In the data rows, 50 means zero.
Here are some rows, each followed by its group. Groups can overlap.
[43 52 45 32 37 42 55 54 60 55 43 29 53 49 27 40 46 39 56 34 44 44 48 41 54 47
 45 56 25 44 59 43 41 56 67 28 61 52] 1
[54 59 55 38 50 38 52 45 61 38 50 39 56 59 47 41 53 37 52 37 52 51 56 48 73 62
 52 58 42 40 55 44 57 47 59 64 59 37] 2
[49 38 55 56 62 53 53 48 40 53 59 60 45 41 60 54 64 58 66 58 35 55 69 49 37 41
 50 41 58 45 50 58 46 39 48 49 39 49] 3
[42 53 44 57 39 60 56 62 48 43 58 56 50 53 56 42 58 61 46 33 44 45 37 53 47 52
 41 56 52 58 57 36 70 55 41 39 46 78] 4
[42 65 55 61 33 49 49 53 51 45 36 50 50 51 43 40 58 60 63 55 58 52 45 47 55 52
 48 57 48 49 43 41 51 62 47 39 57 65] 5
[65 45 56 51 60 54 48 56 46 64 63 52 54 44 53 57 46 32 43 54 51 55 55 50 48 49
 58 39 59 47 43 54 54 41 49 51 43 49] 6
[42 61 40 67 43 55 62 51 49 36 35 56 59 46 67 47 43 63 45 64 58 47 64 71 42 72
 43 62 57 64 43 42 60 48 34 50 34 56] 6
[60 31 59 46 59 50 44 45 30 76 62 41 38 45 47 62 51 37 62 59 46 59 43 39 38 22
 60 27 46 29 60 62 31 39 57 52 50 31] 1
[47 43 47 40 63 32 65 48 39 57 42 48 46 58 67 46 55 50 50 63 58 51 34 49 56 40
 47 42 54 52 59 45 55 57 39 54 37 43] 7
[41 58 45 60 32 45 48 60 50 32 46 49 55 46 38 42 70 68 51 33 49 43 57 60 45 41
 40 63 37 46 62 43 43 53 48 39 56 55] 3
[44 50 51 51 55 49 50 47 50 55 63 52 54 40 55 48 48 57 63 60 48 59 58 37 41 44
 48 46 52 54 46 56 54 45 52 65 55 43] 1
[52 58 61 43 40 48 44 49 74 30 42 36 55 65 44 42 60 58 56 37 57 37 43 43 51 59
 41 65 41 43 34 38 65 74 50 54 63 42] 2
[53 40 60 42 62 34 39 51 50 63 62 46 63 40 46 52 48 44 51 49 51 61 67 52 43 59
 44 46 50 52 34 50 65 44 57 42 56 47] 1
[57 58 45 52 40 39 53 39 70 35 48 47 55 51 53 47 63 50 43 51 63 45 45 50 68 70
 42 60 55 39 42 47 49 50 45 39 43 49] 2
[58 60 55 51 47 56 50 49 47 45 50 54 53 46 53 52 48 32 44 56 43 52 40 42 52 49
 54 50 49 57 55 43 50 57 49 51 50 56] 6
[46 43 62 31 57 39 54 50 60 58 49 27 70 57 21 40 42 39 47 36 48 64 66 34 47 58
 49 65 31 44 31 49 62 47 68 45 82 52] 1
[46 48 44 34 59 44 49 44 55 45 49 35 56 54 62 38 50 49 46 51 59 51 50 55 59 52
 43 57 50 55 45 41 57 64 46 41 45 35] 7
[46 33 46 47 64 58 47 47 36 62 62 54 40 49 56 51 51 52 49 64 47 69 55 40 23 44
 51 38 58 59 36 62 54 43 56 57 58 58] 1
[55 65 27 85 30 62 38 49 47 28 52 72 47 34 67 55 83 78 65 55 45 44 60 68 38 43
 41 43 70 52 39 50 48 44 27 48 37 39] 5
[54 63 60 46 49 63 47 52 52 55 64 46 36 57 40 56 45 44 62 49 51 52 43 43 50 34
 50 40 53 63 53 64 57 69 54 62 62 60] 7
[59 37 49 49 59 44 54 32 52 56 59 51 58 44 65 54 53 43 52 48 48 44 65 58 57 52
 50 46 60 51 40 55 53 42 43 66 50 40] 2
[60 48 63 33 69 51 40 54 50 68 46 38 54 46 41 63 36 19 42 60 40 63 48 23 58 60
 56 45 40 34 47 51 53 53 71 57 52 54] 6
[56 51 43 50 73 51 58 41 40 62 60 69 46 47 63 54 44 44 46 61 42 43 43 53 60 46
 47 38 65 63 52 66 43 34 44 54 28 32] 5
[43 65 35 41 59 35 52 55 67 37 41 37 60 61 49 37 38 47 30 34 58 43 41 49 64 67
 43 73 46 61 45 31 61 62 50 34 46 56] 5
[50 52 54 57 43 55 41 45 56 52 54 59 41 48 54 53 52 59 46 52 44 34 59 56 55 50
 44 47 51 59 40 59 52 51 44 62 36 30] 2
[49 57 55 50 37 45 57 50 48 45 32 50 52 52 57 39 40 54 45 60 53 55 44 51 40 63
 54 54 49 54 45 47 57 49 47 41 50 52] 6
[58 29 62 50 44 56 48 56 48 71 52 39 45 51 47 63 38 40 57 44 47 46 52 41 52 32
 52 37 38 29 54 58 42 41 65 50 63 43] 1
[39 35 59 50 58 47 43 52 45 75 60 53 53 49 52 46 42 51 61 67 53 69 57 46 32 39
 52 42 61 59 34 61 66 47 59 58 65 47] 1
[48 42 61 46 57 50 54 50 49 49 52 47 48 62 39 58 42 53 47 56 50 58 42 49 37 58
 59 53 46 50 48 53 38 44 59 50 65 51] 3
[56 60 38 49 53 37 52 43 58 40 53 52 60 56 58 47 63 45 48 42 63 56 43 54 58 53
 48 55 56 47 50 43 54 53 42 50 49 37] 2
[55 35 67 37 55 58 44 52 46 66 54 50 44 62 34 58 34 49 58 47 42 49 49 38 26 54
 58 49 38 53 40 58 45 54 62 60 65 50] 3
[57 46 45 58 63 48 49 51 39 55 51 58 56 41 62 55 57 41 43 58 45 50 57 59 57 49
 51 34 58 65 43 54 50 49 39 58 25 50] 6
[56 52 44 65 45 59 35 39 54 51 62 67 38 36 71 49 53 61 66 53 45 62 59 47 51 25
 48 34 56 45 48 65 55 54 41 71 48 32] 2
[60 38 45 52 59 44 50 39 45 54 61 66 34 46 71 51 50 43 52 49 46 56 45 45 61 43
 51 40 72 60 49 55 48 35 36 62 38 45] 2
[59 38 69 39 44 55 41 35 50 67 59 44 37 46 45 66 40 36 62 52 38 54 53 40 61 38
 54 39 51 38 39 66 54 47 60 76 56 37] 2
[65 57 56 37 61 39 50 61 57 53 32 37 52 48 45 48 46 41 38 58 52 64 52 42 60 66
 51 58 42 47 54 41 48 46 61 42 49 55] 6
[60 38 50 51 60 60 50 44 39 67 53 72 28 46 67 53 49 44 37 62 45 41 47 53 45 37
 47 30 59 72 58 67 49 36 40 53 28 35] 5
[47 51 39 71 50 50 52 64 45 30 45 60 55 50 56 50 78 72 49 55 54 39 51 61 34 50
 39 54 53 57 62 31 53 52 36 45 44 61] 3
[62 38 58 50 52 39 49 42 57 55 56 54 45 47 61 46 52 45 59 50 49 47 49 46 56 34
 55 43 61 39 45 59 45 47 41 62 40 33] 2
[56 44 53 56 48 55 48 50 41 58 60 60 42 43 64 54 52 46 48 52 37 60 53 53 56 45
 56 41 65 52 50 50 54 44 44 58 41 61] 4
[50 58 44 60 26 55 45 62 63 36 37 41 56 46 45 49 58 54 57 20 47 41 52 60 50 49
 42 61 47 45 44 35 41 57 52 38 53 56] 5
[54 59 35 65 32 65 52 59 57 32 49 63 52 47 60 54 56 74 55 62 42 53 50 62 36 45
 45 50 56 69 56 43 66 57 37 38 38 63] 7
[60 62 55 31 39 38 43 45 75 43 45 22 73 64 38 35 45 36 52 24 64 50 35 39 74 65
 44 71 36 30 45 35 56 52 70 45 65 53] 2
[62 59 50 51 27 62 39 53 65 43 43 37 48 43 46 55 51 57 53 42 56 40 47 52 53 43
 47 58 35 25 48 39 48 56 62 44 66 58] 5
[54 39 55 48 50 48 56 53 45 55 54 46 64 41 47 48 43 37 43 55 54 58 62 37 40 58
 53 50 53 53 34 49 57 39 58 62 51 45] 1
[55 55 61 34 53 37 48 44 64 50 54 37 45 65 30 50 50 49 52 34 50 58 51 32 63 66
 56 58 42 42 45 47 59 54 56 53 65 47] 2
[47 50 56 40 44 54 56 57 64 47 47 32 66 48 31 38 61 48 50 29 49 46 51 46 53 54
 47 66 26 34 67 37 39 49 68 26 68 47] 1
[51 41 58 50 44 55 48 47 42 53 53 46 51 50 43 52 56 44 63 39 43 57 67 43 37 51
 46 50 46 41 45 55 49 52 57 55 49 54] 3
[46 50 42 59 45 47 57 60 43 45 47 55 52 48 42 47 65 59 49 52 54 41 51 61 39 58
 46 59 55 55 49 38 52 52 44 44 56 61] 3
[43 53 43 45 56 55 51 56 56 52 40 47 52 50 56 38 48 52 36 56 60 45 47 59 47 62
 51 63 50 53 53 50 40 46 55 40 50 41] 4
[49 63 43 52 37 44 61 48 75 30 42 39 70 51 43 41 57 56 36 31 62 40 48 58 71 68
 35 78 44 36 44 29 60 54 50 44 64 65] 2
[42 61 25 52 48 40 54 50 54 31 51 62 58 52 52 38 51 61 24 61 57 43 54 70 67 60
 33 62 63 62 50 41 43 43 35 40 34 39] 5
[53 58 39 46 55 40 55 32 54 50 58 53 55 48 53 47 53 55 53 50 53 52 65 56 57 51
 44 49 60 52 39 51 56 45 44 67 45 34] 2
[44 37 48 44 43 51 47 50 43 48 50 29 46 42 34 53 49 45 58 38 49 50 55 45 53 48
 44 54 34 36 64 40 31 50 63 38 50 39] 1
[55 41 41 59 59 48 48 57 40 46 51 59 49 34 60 54 62 47 45 60 49 55 52 56 46 45
 41 37 54 50 61 46 51 38 43 47 38 47] 6
[51 43 49 53 51 57 48 53 49 55 64 51 39 51 57 67 46 48 45 50 36 53 56 44 46 43
 59 38 55 48 53 58 57 41 53 65 50 54] 4
[57 62 60 52 36 52 51 60 56 45 37 42 57 44 48 54 48 50 55 34 52 54 46 37 47 54
 56 58 42 26 53 44 50 48 55 45 56 63] 5
[51 59 50 47 44 65 53 65 50 44 58 60 42 55 60 56 56 57 55 52 35 57 45 46 43 40
 45 42 47 58 49 53 55 69 50 39 59 54] 7
[52 48 45 59 63 63 42 45 34 44 56 63 46 54 58 53 51 61 54 47 55 39 53 67 35 54
 55 48 52 60 59 58 47 46 46 54 49 51] 3
[34 42 43 58 43 53 53 56 39 41 50 51 51 41 41 52 59 51 52 49 52 47 63 60 49 54
 36 51 49 50 53 50 30 45 47 43 44 49] 1
[48 39 50 51 54 54 51 54 42 53 56 56 52 58 46 54 50 57 57 49 51 60 63 48 48 45
 50 43 54 54 56 56 39 50 48 61 55 51] 3
[57 67 67 17 47 40 44 38 73 55 50 32 54 63 40 52 38 37 47 26 52 59 49 26 75 58
 50 56 41 33 42 53 45 54 70 59 65 36] 2
[47 65 45 56 42 52 62 54 58 38 32 52 54 51 41 46 49 57 43 48 43 53 44 47 48 57
 55 65 49 55 39 41 51 52 47 45 42 57] 6
[49 60 46 41 27 44 48 44 73 34 43 41 52 51 47 35 46 57 48 29 51 40 55 55 69 51
 45 59 47 57 43 47 62 62 57 60 55 43] 2
[43 40 58 47 60 50 48 56 38 64 54 49 48 51 52 50 47 43 57 57 58 63 62 44 27 46
 57 49 53 47 41 51 64 36 54 58 53 45] 1
[45 54 43 48 59 39 68 55 42 40 43 53 52 43 56 38 63 60 44 54 60 48 29 55 52 52
 44 45 59 57 56 39 64 53 26 41 33 25] 7
[44 41 50 53 55 64 50 53 52 44 46 49 54 64 35 52 60 63 38 43 54 43 43 55 35 65
 47 60 39 68 54 38 46 54 60 47 63 67] 3
[36 56 38 47 53 37 66 51 55 50 46 53 48 48 66 51 50 47 47 52 62 44 36 54 62 52
 59 54 55 43 54 43 43 53 43 45 50 37] 4
[34 59 46 55 41 48 49 48 41 48 38 54 51 47 50 48 38 61 42 57 46 41 41 56 48 60
 62 61 55 63 41 51 40 55 48 50 43 57] 6
[56 58 49 60 53 77 44 50 50 46 58 59 46 50 51 61 52 59 59 54 43 53 43 53 40 34
 53 31 60 52 54 50 61 61 44 56 49 62] 7
[60 55 66 43 48 45 52 42 55 47 48 51 56 50 54 45 46 28 49 30 44 53 61 49 61 52
 45 58 51 32 50 56 52 51 51 54 48 43] 2
[51 57 34 55 42 39 53 51 60 35 45 58 62 51 53 32 53 49 28 39 53 36 46 56 58 62
 46 62 47 64 55 38 47 49 43 39 46 45] 5
[43 46 50 67 53 42 50 49 32 53 29 55 47 45 55 49 39 48 53 61 59 49 45 53 54 60
 51 51 69 58 44 57 44 32 42 51 40 52] 6
[55 41 39 59 58 53 47 44 35 50 59 55 37 37 63 55 55 55 57 55 43 51 61 50 45 30
 44 38 55 56 60 48 36 35 45 47 45 44] 1
[60 42 56 42 42 54 44 29 46 66 61 53 34 50 56 57 50 45 60 62 54 49 58 43 64 36
 49 37 59 37 41 72 51 47 50 68 50 42] 2
[42 50 37 42 28 45 57 55 60 34 51 28 63 52 36 34 57 57 44 23 49 45 53 54 56 50
 33 75 24 46 46 31 44 55 65 28 54 45] 1
[36 56 45 34 49 33 59 58 64 53 41 30 50 50 39 46 41 43 36 44 59 48 31 52 50 64
 53 66 42 38 50 40 46 48 59 46 58 62] 4
[50 33 47 49 63 52 40 41 43 68 58 52 61 48 62 56 41 52 57 77 46 66 67 43 31 35
 50 37 64 60 33 60 59 39 52 74 46 42] 1
[31 63 26 82 49 54 58 59 44 31 32 69 50 43 68 44 54 80 53 67 48 35 54 77 38 57
 43 55 70 66 42 43 56 41 22 37 37 50] 6
[55 45 56 41 55 46 49 58 51 55 44 35 58 60 33 52 49 31 44 46 52 54 53 43 54 54
 56 56 29 45 48 42 57 52 64 45 61 51] 3
[55 43 40 43 60 45 42 47 44 58 54 50 55 41 43 47 35 41 51 48 48 64 63 47 49 41
 53 46 54 54 36 57 52 45 55 57 48 51] 1
[38 53 48 39 57 43 57 56 68 44 43 41 48 64 45 48 28 38 35 48 57 45 42 58 56 62
 53 58 40 39 53 46 44 50 56 24 54 69] 4
[31 56 46 53 59 40 47 57 50 53 45 54 42 45 67 51 44 45 44 68 48 47 39 63 50 64
 59 47 63 45 49 52 40 38 43 45 35 40] 4
[33 59 43 44 62 44 64 59 62 53 39 39 46 51 58 49 43 38 38 54 62 46 34 59 57 49
 56 56 48 40 54 42 41 54 45 45 44 53] 4
[55 68 56 40 25 43 51 53 76 48 40 28 59 48 26 48 54 38 42 32 53 52 43 34 58 53
 50 64 28 33 59 31 47 62 71 42 72 59] 5
[40 47 58 47 48 42 55 48 53 45 53 48 55 62 27 50 49 55 62 52 46 54 61 55 30 57
 53 60 44 53 56 46 40 56 56 44 73 61] 3
[67 55 52 48 43 42 44 37 52 52 49 49 47 47 54 50 48 44 59 40 53 42 49 50 65 44
 55 49 60 48 54 58 45 48 51 62 51 39] 2
[48 42 59 42 54 46 46 45 50 56 39 49 52 41 51 54 30 49 49 52 52 61 49 37 45 48
 62 48 55 37 42 57 51 51 61 44 52 54] 6
[42 51 41 44 57 41 65 53 51 58 47 48 45 47 64 55 46 42 34 38 59 58 36 56 51 49
 53 51 57 42 51 58 37 47 47 49 48 48] 4
[55 43 64 40 56 63 45 51 41 62 62 57 34 61 50 72 45 51 72 58 47 53 42 42 43 30
 65 26 53 44 47 63 50 60 51 56 59 41] 7
Which 3 other groups have their centres nearest to the centre of group 2, nearest first?
5 1 4
Which 4 groups are nearest to each row below, nearest first, going by the average distance to the group's rows?
[51 45 44 45 75 55 61 55 46 53 58 56 54 56 49 51 42 48 35 57 40 57 50 60 57 59
 45 52 57 69 58 61 46 43 44 55 40 50] ~ 4 6 3 7
[37 45 58 43 53 41 57 50 50 57 57 47 51 54 51 48 46 49 48 46 49 51 57 43 31 43
 59 48 56 60 39 56 58 44 52 55 59 51] ~ 3 1 4 6
Which 4 groups are nearest to each row below, nearest first, going by the distance to the group's nearest row?
[39 52 36 71 39 52 47 56 50 36 28 54 60 46 58 44 51 60 42 52 52 46 34 63 45 62
 51 55 54 52 50 50 46 49 41 32 49 54] ~ 6 3 4 5
[57 51 51 36 50 42 49 43 56 45 58 45 59 52 45 48 53 36 50 29 54 49 56 45 76 48
 47 60 51 35 52 43 51 51 60 51 64 43] ~ 2 3 7 1
[54 57 63 49 38 50 43 48 58 44 46 40 35 54 34 46 46 53 54 36 49 54 53 41 56 40
 46 53 41 44 45 55 48 60 61 63 52 43] ~ 3 2 7 5
Which 5 groups are nearest to each row below, nearest first, going by the distance to the centre of the group?
[54 49 62 35 48 46 48 44 78 43 52 27 46 67 33 51 41 43 44 44 46 46 42 27 54 61
 50 61 29 43 52 55 55 60 73 59 67 54] ~ 2 1 3 4 5
[52 45 59 39 62 56 42 47 46 51 56 57 57 67 32 60 44 50 53 46 51 53 57 44 48 45
 53 50 41 61 56 66 40 50 59 64 60 47] ~ 3 1 2 7 6
[51 53 53 59 32 59 40 56 46 56 50 49 42 44 42 54 48 50 57 42 35 58 56 43 43 32
 46 45 49 35 54 56 36 52 56 45 47 60] ~ 1 3 5 7 6
[62 25 79 53 48 57 33 49 31 72 60 53 41 63 51 63 42 44 71 70 46 57 61 46 27 34
 71 32 53 50 43 83 41 50 60 67 64 57] ~ 1 3 7 6 2
[59 52 59 37 43 48 45 40 57 60 58 37 49 57 39 48 44 34 54 46 59 58 41 45 63 41
 51 53 46 35 52 51 54 48 62 65 53 33] ~ 2 1 4 5 7
[58 51 51 41 52 55 37 51 37 54 60 58 46 50 46 48 51 45 59 49 47 54 54 45 50 34
 53 31 56 53 41 57 54 48 49 43 35 53] ~ 7 1 6 3 2
[37 46 58 57 57 47 50 49 36 64 41 44 40 57 45 60 26 40 42 60 46 52 41 47 43 56
 62 44 57 47 45 61 46 49 53 53 47 64] ~ 6 4 1 3 7
[45 58 45 54 52 36 60 61 53 31 47 45 55 51 66 37 66 67 51 59 56 44 33 69 48 59
 46 62 48 64 66 30 59 63 36 43 42 41] ~ 5 7 4 6 3
Group 1 spreads out most along one direction. Which 3 other groups' directions of most spread are closest to that one, closest first?
2 5 4
Which 3 other groups have their centres nearest to the centre of group 6, nearest first?
4 5 3
Group 7 spreads out most along one direction. Which 3 other groups' directions of most spread are closest to that one, closest first?
3 4 6
Which 4 groups are nearest to each row below, nearest first, going by the distance to the centre of the group?
[47 45 68 43 51 60 48 45 49 55 52 42 58 60 33 52 40 54 52 55 47 36 55 45 39 45
 52 59 39 49 59 54 48 61 65 54 75 47] ~ 3 1 2 7
[37 68 42 53 39 59 42 61 58 42 57 53 55 55 48 51 51 55 54 49 56 54 52 50 40 46
 53 52 49 67 46 50 62 65 41 40 49 49] ~ 7 5 3 6
Which 5 groups are nearest to each row below, nearest first, going by the distance to the group's nearest row?
[44 47 49 49 63 57 50 50 38 62 53 60 46 37 65 56 52 38 49 69 51 52 57 54 52 50
 57 37 54 54 58 52 47 40 39 49 34 40] ~ 6 5 4 1 3
[47 51 51 45 34 56 50 51 56 43 42 29 57 50 45 57 49 50 48 36 46 51 47 42 52 49
 36 60 25 29 66 39 33 48 62 39 63 46] ~ 1 5 3 4 2
[47 41 43 49 67 59 51 40 36 58 58 67 42 56 53 60 38 61 30 60 52 42 62 64 60 46
 49 38 57 59 56 65 44 43 43 59 38 29] ~ 5 2 3 6 1
[49 51 40 51 44 54 49 49 45 50 52 49 48 37 44 58 59 55 56 47 44 40 64 64 53 46
 40 49 40 52 63 41 44 40 50 46 47 39] ~ 1 6 3 2 4
[55 43 55 33 52 49 51 44 46 60 56 42 52 49 41 60 57 44 56 39 48 61 62 36 48 51
 54 51 37 44 54 49 39 53 63 56 62 45] ~ 3 1 2 6 4
[52 45 58 33 41 43 55 55 61 47 45 23 58 56 35 53 47 29 48 28 48 51 47 37 62 54
 48 59 20 27 62 41 40 48 72 39 60 46] ~ 1 3 5 2 4
[48 43 63 33 62 27 59 50 52 48 53 29 52 57 53 41 42 35 52 46 51 54 41 46 56 50
 46 58 43 54 43 41 61 66 56 37 58 43] ~ 7 3 2 6 4
[63 50 66 52 43 60 42 55 53 65 52 40 46 47 41 55 42 50 59 46 48 68 43 41 55 43
 57 40 40 35 52 57 47 54 62 49 68 51] ~ 1 6 5 3 7
[63 57 51 55 32 57 44 51 50 58 52 43 53 41 52 55 45 41 62 43 58 66 53 34 53 36
 61 46 40 36 50 50 49 50 58 54 65 66] ~ 5 3 6 1 2
[47 38 60 49 57 57 47 48 31 62 55 63 40 58 48 71 45 56 57 67 49 48 43 47 36 40
 57 31 57 60 46 69 47 57 51 57 61 65] ~ 7 1 3 4 6
Group 3 spreads out most along one direction. Which 3 other groups' directions of most spread are closest to that one, closest first?
6 7 5
Group 5 spreads out most along one direction. Which 3 other groups' directions of most spread are closest to that one, closest first?
2 1 4
Which 3 other groups have their centres nearest to the centre of group 3, nearest first?
1 6 5
